First come named turns, each shown by rows before and after it. For each pair of rows after them, which turns, in which order, take the first row to the second? The first pair is done for you.
X (before -> after):
[-1.25  1.19  0.34 -0.06  1.68  0.93  1.63 -0.09  0.54 -1.16 -1.09  0.88
 -0.40  0.61 -1.10  0.97 -0.73 -0.78] -> [-1.19  1.52 -1.43 -0.61  1.24  1.10  0.85 -0.10  0.91  0.02 -2.07  0.42
 -0.97  0.53 -0.17  0.41 -0.66 -0.77]
[ 0.21  1.99  1.52 -2.17  0.14 -0.12  0.64  1.62 -0.56  0.74  0.60  1.31
 -0.94 -2.37  0.15  0.42  0.80  0.48] -> [ 0.17  2.03  1.22 -2.42 -0.01 -0.13  0.44  1.78 -0.62  0.86  0.50  1.16
 -0.80 -2.37  0.29  0.40  0.73  0.45]
[ 0.55  2.06 -1.05 -0.88 -0.89 -0.71 -0.31 -0.15  0.28  1.46  1.11  1.03
 -1.55 -1.33  0.48 -0.29 -0.07 -0.87] -> [ 0.39  1.48  0.02  0.37 -0.97 -1.25  0.35 -0.07 -0.86  0.79  2.21  2.01
 -1.18 -1.23 -0.37  0.23  0.44 -0.50]
[-1.49  1.69 -0.68  1.47  1.62  0.31  0.89 -1.53  2.45  0.14 -1.83  2.56
 -1.53  2.43 -0.61  0.47  1.47 -0.69] -> [-1.60  1.44 -0.20  1.66  1.53  0.24  1.12 -1.43  2.29 -0.01 -1.46  2.94
 -1.37  2.55 -0.78  0.53  1.43 -0.63]
G (before -> after):
[ 0.67  0.27  2.68  2.20  1.06  1.60  1.66  0.91 -0.23 -1.41  1.37 -1.77
 -1.44 -1.71 -3.11  0.76 -0.12  0.73] -> [ 0.65  0.50  2.37  1.15  1.65  2.32  1.58  0.82  0.75 -1.63  0.58 -2.82
 -1.39 -1.34 -2.50  0.73 -0.37  0.59]
[ 1.20  1.27 -1.15  0.26  0.52 -0.55 -1.35  0.87  0.29  2.94 -0.61  0.69
 -0.49 -1.39  0.95  0.36  2.20 -0.34] -> [ 1.26  0.84 -0.34  1.01  0.20 -1.12 -1.04  0.81 -0.41  2.51  0.44  1.45
 -0.20 -1.77  0.46  0.44  2.51 -0.28]
[-2.73  3.67 -4.93  0.71 -0.15  0.16  0.59 -0.09  0.38  2.56 -2.91  2.10
 -2.67  1.48 -0.42  1.42  0.00  0.47] -> [-2.37  2.98 -3.58  3.03 -1.16 -1.43  1.01  0.13 -1.73  2.36 -0.42  4.29
 -2.42  0.66 -1.36  1.56  0.98  0.88]
Q (before -> after):
[-0.66  1.13  0.96 -0.11  0.41 -0.21  0.12 -1.43 -0.50  0.79  1.31  1.34
 -1.61  0.53 -0.97  0.53  1.04 -0.54] -> [-0.75  1.16 -0.85 -0.07  0.26 -0.03 -0.54 -1.27 -0.10  1.94 -0.17  0.54
 -1.87  0.86 -0.30 -0.23  1.13 -0.41]
[-1.38 -0.31 -1.38  2.75 -0.60  0.57  0.62  0.69  0.10  1.26 -1.02  1.60
 -1.19  1.85  0.51  0.82  0.55  0.31] -> [-1.37  0.88  1.27  1.11  0.33  0.10  1.86  0.24  0.49 -0.55  1.65  2.19
 -1.42  0.70 -0.51  2.25 -0.32 -0.45]
[ 0.86  0.33 -2.09  1.14 -1.67 -0.93 -2.12  0.91  0.10  1.52 -0.80  0.53
  0.11 -0.53  0.62 -1.10  1.05 -1.18] -> [ 1.12  0.26  1.08  0.77 -1.20 -1.78 -0.70  0.69 -0.66 -0.52  2.22  1.76
  0.66 -1.42 -0.88  0.33  0.54 -1.40]
[-1.14  0.57 -3.60  0.12 -0.73  0.14 -1.16 -0.02  0.50  2.28 -3.20 -0.85
 -0.92  1.16  1.99 -1.99  0.50  0.06] -> [-0.31 -1.23  2.77  2.78 -0.53 -1.68  1.63  0.00 -2.65 -1.37  2.35  1.77
  0.99  0.36 -1.23 -0.18  0.93  0.50]
B (before -> after):
[-0.82  1.44  0.65 -0.30  2.44  1.00  1.40  0.09 -0.46 -0.46  0.90 -0.21
 -2.15  0.36 -0.47  0.54 -0.76  0.18] -> [ 1.21  0.88 -0.72 -0.97  0.62  0.17 -0.79  0.26 -0.37  1.57  0.99 -0.90
 -2.40 -1.26  1.47 -1.17 -0.05  0.14]
[ 1.96 -1.45 -0.19  2.61  0.28  0.67  0.62  2.77 -2.60 -0.02 -1.04 -0.50
  2.43  2.35 -0.63 -1.48  0.56 -0.24] -> [-0.19  3.10 -0.77  1.96  1.20 -0.25  2.11  2.32 -1.89  0.01 -0.24  2.37
 -0.39  1.85 -1.82  1.07 -0.40 -1.33]
[-1.75  1.31 -2.08 -0.92  0.69  0.62  1.07  0.78  0.88 -0.07 -0.74  1.95
 -0.98  0.61 -0.07  0.84 -0.32 -0.49] -> [ 0.33 -0.91 -2.71 -1.11 -0.85  0.42 -1.05  0.90  0.69  0.94 -1.17  0.30
 -0.05 -0.09  1.49 -1.20  0.61  0.04]
[ 1.29 -0.23  1.45 -0.88  0.69 -0.19  0.42 -0.75  0.06 -1.87  1.36 -0.05
  1.25 -1.39  0.43  0.35  0.97 -0.05] -> [ 1.24  0.70  1.31 -0.96  0.58 -0.16  0.73 -0.79  0.13 -1.68  1.63  0.38
  0.60 -1.65  0.33  0.70  0.98 -0.33]
Pairs:
(2 to 3 turns a pair)
[ 0.42  1.88 -1.82 -2.25 -1.22 -1.56 -1.47 -0.14  2.11  2.43  0.46 -1.23
 -1.64 -1.64  1.29  0.00 -2.37 -0.46] -> [-0.42  2.55 -2.55 -1.68 -0.87 -0.99 -1.01 -0.10  2.23  2.47 -0.66 -1.14
 -2.21 -0.64  1.08  0.29 -2.56 -0.39]
X, X, Q
[-2.94  1.65 -2.77  1.59  1.12  0.12  1.25  0.61  1.95  1.11 -3.26  1.05
 -0.67  1.82 -0.20  2.38  0.03  1.04] -> [ 0.40 -1.00 -1.65  3.63 -2.00 -2.51 -0.67  0.89 -0.93  2.43  0.09  2.46
  0.42 -0.97  0.59  0.28  2.12  1.64]
G, B, G
[ 2.26 -2.12  1.51  0.12 -1.46 -0.97 -1.93 -0.26 -0.29  0.16  1.71 -0.39
  0.89 -1.37  1.19 -1.41  0.45  0.75] -> [ 0.26 -2.70  0.05  1.15  0.08  1.31 -1.01  0.16  0.30  0.11 -1.88 -1.46
  1.52  1.98  0.80 -1.27  0.23  1.30]
B, X, Q
[-1.96  3.08 -2.47  2.63 -0.42  0.01  1.20  0.35 -0.61  0.75 -0.49  1.96
 -1.12  0.23 -0.15  1.58  0.22  0.85] -> [ 0.85 -0.72  1.81  2.78 -1.29 -0.93  0.91  0.33 -2.26 -1.03  2.90  1.03
  1.43 -1.04 -0.65  0.37  0.82  1.37]
Q, B, X
[ 0.14  0.39  1.10 -0.16 -0.15 -1.27  0.36 -0.54 -0.69 -0.74  2.02  1.31
 -0.23 -1.32 -0.29  0.49 -0.48  0.05] -> [ 0.58 -1.26  1.78  0.31  0.11 -0.73  0.41 -0.30 -0.83 -1.18  1.73  0.39
  0.91 -0.57 -0.24  0.09 -0.54  0.61]
B, B
[ 0.15  3.39 -3.41 -1.01 -1.31 -0.83 -1.72 -0.04  2.15  2.97 -1.96 -1.00
 -1.98 -0.37  2.72 -1.01  0.18 -1.78] -> [ 0.81 -1.73  5.06  0.39  0.85  0.07  1.75  0.08  0.11 -3.20  1.31 -2.46
  2.74  2.25 -0.61 -0.01 -0.34 -0.89]
B, Q
[ 1.18 -0.98  0.01 -1.79 -1.11 -0.52 -3.83 -1.80  1.14  2.40  1.64 -0.41
 -0.93 -0.96  1.04 -1.04 -0.30 -0.43] -> [-2.32  1.50  0.72 -1.89  1.81  0.81 -0.76 -1.97  2.05  0.28  0.53  0.41
 -1.72  1.56 -1.03  1.95 -1.91 -0.76]
B, G, B
[ 1.62 -2.13 -2.66  0.45 -0.96  1.00 -2.35  0.11  0.16  2.40 -2.69 -1.55
 -0.27  0.92  2.04 -1.11  0.80  1.78] -> [-2.02  0.34  0.25  0.07  2.71  1.91  1.52 -0.31  0.95 -1.32 -1.99 -0.22
 -0.68  3.16 -0.94  2.66 -1.24  1.01]
B, Q, G
[ 1.62  0.68 -0.39 -2.43 -0.99 -0.36 -0.45 -2.81  1.64  0.81  0.01 -1.42
 -0.07 -1.14  2.23 -1.75 -1.14 -0.66] -> [ 1.71 -1.55  0.42  1.91 -2.31 -1.60  0.04 -2.11 -1.32  1.03  1.17  0.67
  1.28 -0.64  1.28 -2.06  0.28  0.75]
G, Q
[-0.41  1.71  4.54 -0.20 -0.58 -0.73  1.45 -0.34 -1.28 -1.30  2.68  0.78
  0.57 -0.20  0.28  1.99 -0.58 -2.05] -> [-0.86 -0.34  0.48 -0.52 -0.36  2.45 -0.56  0.32  0.22  0.98 -3.08 -3.19
  1.34  2.93  2.46 -0.54 -0.30 -1.06]
Q, B
[-2.32  1.70 -0.58 -1.05  1.63  1.88  1.04 -0.87  1.25  0.28 -0.88 -1.39
 -2.25 -0.35 -1.13  0.80 -1.19  0.48] -> [-2.39  1.13 -1.90  2.11 -0.03  0.96  0.68 -0.39 -0.81  2.34 -1.08  0.49
 -2.49 -0.37 -1.04  0.34  0.30  1.30]
Q, B
[-1.50 -1.05  0.89  0.59  1.81  0.45  0.29  0.70  0.23 -0.57 -1.37 -0.30
  1.09  1.60 -1.77  0.40  0.19  0.51] -> [ 0.44 -2.12  0.52  1.39 -0.33 -1.11 -1.28  1.01 -0.95  0.88  0.04  0.58
  1.03 -0.23 -0.61 -0.74  1.37  0.86]
B, B, X
[-0.44  0.85 -2.41 -1.11  0.18  2.97  1.30  1.92  2.06  1.37 -0.58  1.16
 -1.36 -0.32 -0.52 -1.16 -1.58 -0.55] -> [ 0.85 -1.55  1.46  0.05  0.00  1.79  2.18  2.06  0.16 -0.64  2.67  1.88
  0.58 -1.25 -1.84 -0.96 -1.05 -0.11]
G, B, Q
[-0.90  2.49 -1.98 -1.13  0.00 -0.24 -0.56 -0.36  1.49  1.09 -1.34  1.37
 -2.22 -0.04  0.76  0.81  0.08 -0.19] -> [ 0.85 -2.77  0.00  2.13 -1.20 -0.24 -0.71  0.34 -1.12  0.98 -0.65  0.67
  1.19  1.01  0.67 -1.05  1.70  1.55]
B, X
[-2.25  3.48  3.11  0.29  1.39 -0.18  2.16  0.22 -0.39 -1.05  1.79  2.73
  1.01  0.16 -1.75  0.82 -0.86 -0.28] -> [-0.91  1.02 -2.42  1.60 -1.24  0.44 -1.30  0.84 -0.37  3.64 -2.82  0.67
  1.24  0.91  1.51 -2.88  0.94  0.98]
Q, B, G
[ 2.51 -1.35 -2.41  0.64 -3.96 -1.45 -2.36  0.33 -0.43  2.73 -0.43 -0.90
 -2.33  0.13  1.40 -1.63  0.48  1.82] -> [ 3.01  0.27  2.24 -1.69 -2.89 -2.89 -0.58 -0.38 -0.10 -0.54  4.08  0.17
 -2.66 -2.13 -0.31  0.59 -0.59  0.50]
G, Q
[-0.68 -1.00 -0.75  3.22  0.66  1.19  2.13 -0.50 -2.29  0.98 -1.08  1.95
 -0.66  0.86  0.14 -0.30  0.69  0.37] -> [ 1.91 -0.83  0.64  0.74 -0.69 -0.45  0.47 -1.10 -2.10  1.18  2.19  1.77
 -1.13 -2.73  1.25 -1.26  0.91 -0.35]
Q, B, X
[-0.60  0.93 -1.86  3.68 -1.62 -3.61  1.41  0.98 -0.92  2.38  0.82  3.88
 -2.41 -1.56  0.75  0.95  1.86  1.83] -> [ 3.38 -2.13  2.64 -2.72 -1.11 -2.55 -0.37  0.49  1.72 -0.24  3.65 -1.49
  0.14 -3.46  2.33 -0.96  0.74  0.87]
B, Q, B
[-0.41  0.82  1.00 -3.39  1.44  1.63  0.89 -0.76  2.05 -0.22 -0.90 -0.80
  0.35  0.95 -1.07  0.85 -3.03 -0.91] -> [-2.05  1.51 -1.45  0.50  0.85  0.97  1.54 -0.16  0.31  1.49 -2.33  2.02
 -0.29  1.96 -1.47  1.23 -1.76 -0.21]
Q, B
[ 0.10 -0.17  1.83 -0.54  0.23 -1.86  1.38 -1.36 -1.89 -2.79  1.00  0.05
  0.07 -0.54 -2.70  1.66  0.83 -2.17] -> [ 1.03 -1.33 -0.55  1.70 -2.00 -2.77 -0.12 -1.02 -3.14 -0.26  0.14  0.66
  0.30 -0.83 -1.38 -0.11  2.50 -1.41]
X, X, Q
[ 1.30  2.58 -3.47 -0.13  0.51 -2.70 -1.27 -1.35 -2.10  1.70  1.09  2.75
 -2.34 -3.74  1.03 -0.92  0.10 -0.19] -> [ 0.96  0.36  3.14 -1.81  3.26 -1.25  1.60 -1.67 -1.59 -3.54  3.51  0.54
  0.57 -1.91 -1.39  0.56 -1.56 -0.38]
Q, X, G
[-2.76  1.96 -1.60  1.83  1.11 -0.53  2.16 -0.06 -0.89 -0.01 -1.20  2.12
 -1.53  1.93 -0.88  2.56 -0.09  0.00] -> [-2.71  2.14 -2.94  0.73  1.04 -0.26  1.29  0.02  0.15  0.86 -2.27  1.28
 -1.87  1.68 -0.16  2.13 -0.34 -0.31]
X, X, X
[ 1.29  1.42  0.38 -4.40 -0.45 -1.55 -1.02 -1.17  0.90  0.87  1.91 -1.71
 -0.67 -0.35 -0.59 -0.28  0.76 -0.69] -> [ 1.28 -1.72  0.37 -2.80 -0.45 -0.03 -1.08 -0.52  0.34  0.98 -0.15 -3.46
  1.44  2.19 -0.52 -1.38  1.27  0.19]
B, Q
[-0.86 -1.45 -3.25  1.79 -2.39 -0.46 -1.94 -0.48 -0.40  3.33 -1.66  1.68
 -0.65 -1.30  0.06 -0.41  1.40  0.42] -> [ 1.07 -1.38  2.00 -1.82 -1.43 -1.58 -1.03 -1.23  0.37 -0.11  3.30  1.10
  0.11 -4.02 -0.88  0.54  0.08 -0.73]
Q, G, B
[-1.27 -0.79 -1.52  2.45  0.94  1.32  1.00 -0.55 -1.50  0.48 -1.97  1.26
  0.51  1.75 -1.15  1.11 -0.13 -0.45] -> [-0.86  2.31 -2.33 -0.43  0.78  0.16  0.10 -1.41  0.03  1.08 -0.39  1.93
 -1.86 -0.90 -0.53  1.73 -0.67 -1.73]
B, Q, Q
[-2.03  0.43 -0.21  1.47  1.63  1.31  1.71  1.41  0.59 -0.41 -3.07 -0.58
 -0.86  2.64 -0.71 -0.19 -1.21  0.64] -> [ 0.29 -1.15 -1.81  2.51 -1.03 -0.06 -0.76  1.60 -0.42  1.88 -2.71 -0.48
 -0.75  0.85  1.15 -2.57  0.36  1.13]
B, B, G
[-0.36  1.86 -0.83 -0.65 -1.54 -1.26 -1.18 -0.36  1.54  1.75 -1.01 -0.63
 -0.97 -0.99  0.74 -0.73  0.69 -0.38] -> [ 0.10  1.69  0.34  0.22 -2.04 -2.27 -0.80 -0.34  0.54  1.16  0.70  0.58
 -0.76 -1.71  0.20 -0.32  1.07 -0.23]
G, G, Q
[-1.83  0.74 -1.53  2.27  0.09  0.20 -0.45  0.13 -1.13  2.32 -2.10  0.15
 -1.48  0.24  1.05  0.94  2.06  0.87] -> [-0.98  1.51 -0.86  1.58 -0.61 -1.24 -0.62 -0.15 -1.26  2.37  0.20  1.20
 -1.96 -1.65  0.94  1.04  2.27  0.47]
X, B
[-0.57  2.07  1.32 -2.90  0.58 -0.38  1.28 -0.93  0.16  0.02  0.83  0.46
 -1.21  0.41  0.65  2.36 -0.77 -1.35] -> [-0.12 -0.24  2.70  0.22 -0.21 -0.95  1.95 -0.31 -2.24 -0.25  1.74  1.58
  0.11  0.99 -0.09  1.88  0.37 -0.29]
Q, Q
[-1.60 -0.47  1.23  0.82  1.72 -0.12  1.78 -0.05  0.21 -1.36 -0.36  0.28
 -0.47  1.11 -0.73  1.02 -0.88  0.05] -> [-1.61 -0.96  0.21  0.68  1.85  0.77  1.05 -0.09  0.78 -0.99 -1.79 -0.88
 -0.26  1.73 -0.16  0.37 -0.90  0.06]
Q, Q, X
[-3.87  0.60  0.70  4.09  0.56 -0.92  2.91 -1.99 -1.10 -0.34 -1.32  4.30
 -0.21 -1.37  0.60  4.17 -0.91  1.18] -> [ 0.60 -2.07 -2.12  1.99 -2.87 -1.33 -2.12 -1.76 -0.35  3.30 -2.11  1.13
  0.37 -4.34  4.72 -0.38  0.75  1.48]
Q, B, G
[ 0.95  1.65 -1.89 -2.65 -0.43 -0.18 -1.07 -0.57  1.59  1.07  0.18 -0.88
 -1.16 -2.69  1.33 -0.60 -0.25 -0.62] -> [-0.78 -1.15  1.01  3.40  0.21  0.11  1.84  0.13 -2.37 -0.79  0.39  1.14
  1.42  0.74 -1.51  0.55  0.52  0.89]
Q, B
[-0.71  1.88 -2.20  2.61 -2.04  0.34 -2.55 -0.11 -0.32  3.39 -1.41 -0.89
 -0.49  0.23  0.63 -0.60  0.17 -0.28] -> [ 1.41  0.55  0.20 -0.83 -1.86  0.46 -3.35 -0.81  0.88  1.85  0.51 -3.27
  0.34 -1.46  1.23 -1.42 -0.28 -0.93]
X, Q, B
[-0.89  1.91 -4.69  1.62 -1.88 -1.48 -1.59 -0.21  0.51  2.43 -0.85  1.92
 -2.80  0.03  1.93 -0.02  1.12  0.47] -> [ 0.70 -3.54 -0.67  4.50 -2.12 -1.29 -0.85  0.33 -2.14  0.41  0.85  1.21
  0.86  1.15  1.09 -1.27  2.12  1.80]
G, B
[-1.49  0.23  2.51 -0.65  1.55  0.55  1.84 -0.41  0.87 -2.44  0.84 -0.16
  0.39  0.74 -1.33  1.09 -0.63 -0.77] -> [-1.25 -2.05  1.72  2.35  0.57  0.65  1.63  0.24 -0.88 -1.32  0.05  0.34
  1.69  1.76 -1.23  0.16  0.52  0.52]
Q, Q
[-1.56  0.26 -0.03  2.83 -0.05 -0.58  1.04  0.03 -1.54  1.13 -0.87  3.00
  0.07  1.14 -1.28  0.43  0.82  1.27] -> [ 1.54 -0.66 -1.11 -1.80 -1.21 -0.13 -2.22 -0.31  0.95  2.19 -1.23 -0.99
  0.55 -1.01  1.59 -2.23  0.48  0.73]
Q, X, B
[ 0.85 -1.55  2.24  2.12 -0.51  1.47 -0.01  0.94 -1.66 -1.21 -1.73  3.21
 -1.33  1.67  0.34  1.88  0.40  2.37] -> [ 1.25  0.16  2.50  1.11 -1.02  0.18 -0.39  0.55 -1.54 -0.86 -0.04  4.47
 -2.66 -0.39  0.28  2.27  0.26  1.62]
B, G
[-2.09  2.74  0.22 -1.53  0.45 -0.04  0.51 -0.80  0.47  0.40  0.25  1.62
 -1.78  0.30  0.08  0.95 -0.99 -0.22] -> [-1.92  1.29  1.74  0.52  0.15 -0.65  1.00 -0.66 -1.11 -0.30  1.36  2.62
 -0.90  0.57 -0.92  0.99 -0.34  0.39]
Q, Q
